A single turn carries every row of the set below to another of its rows. Some are shown first; where does it send the rows asked next?
q_986: [  6  16   5 -13  -1  -6   9   1  14   9   5   1]
q_171: [12 12  2 -7 -4 -9 13  1 16 11  1  3]
q_161: [ -1   8 -10 -11   4  13  -6  -2 -12   3   8  -9]
q_534: [ 3 13 11 -8 -2 -9  6 -2 13  2  6  3]
q_677: [  9   8   8  -2  -6 -12  10  -1  16   4   1   4]
q_349: [ 18   1  -8  -1   2   1   3   3   1  21 -20 -14]
q_352: [ 10   9 -11 -13   3  23  -6   0  -1  10  -1  -5]
q_510: [ 11  -8   6  13  -2  -7  -2  -3   1   5 -20 -10]
q_661: [  5  11  -1 -15  10   9  -8   0  -6  14  -9 -17]
q_363: [ 22  -3 -15   4  -5  13   4   1   5  14 -12   0]
q_406: [  4  -3  -1  12 -13  -9   4   0   7  -9 -15  -9]
q_935: [ 13 -11   1  15  -8   7  -3  -6   4  -5  -9   3]
q_56: [  1   1   6  -2   1  16 -13  -7  -3  -9   2  -2]
q_584: [  1  18 -13 -18  -2   8   1   5   1   5  -5 -17]
q_19: [ 13 -11 -11  17  -9  -3   6  -2  -3   3  -8  -2]
q_593: [ -2   1  14  -2   6   1 -13  -6  -5  -2  -9 -14]
q_913: [ 15   2 -23  -3  -2   8   7   4  -5  17  -4  -7]
q_692: [ -9   9   4  -6  -4   0  -7  -2   0 -14  -3 -14]
q_667: [ 14   6 -18  -1 -10  -2  12   7   8  10 -17 -12]
q_900: [ -3  -5   2   8  -3   2  -6  -7  -9 -11   3  -4]

q_692 moves to q_406
q_913 moves to q_161
q_510 moves to q_349
Now these:
q_677 moves to q_171
q_56 moves to q_935

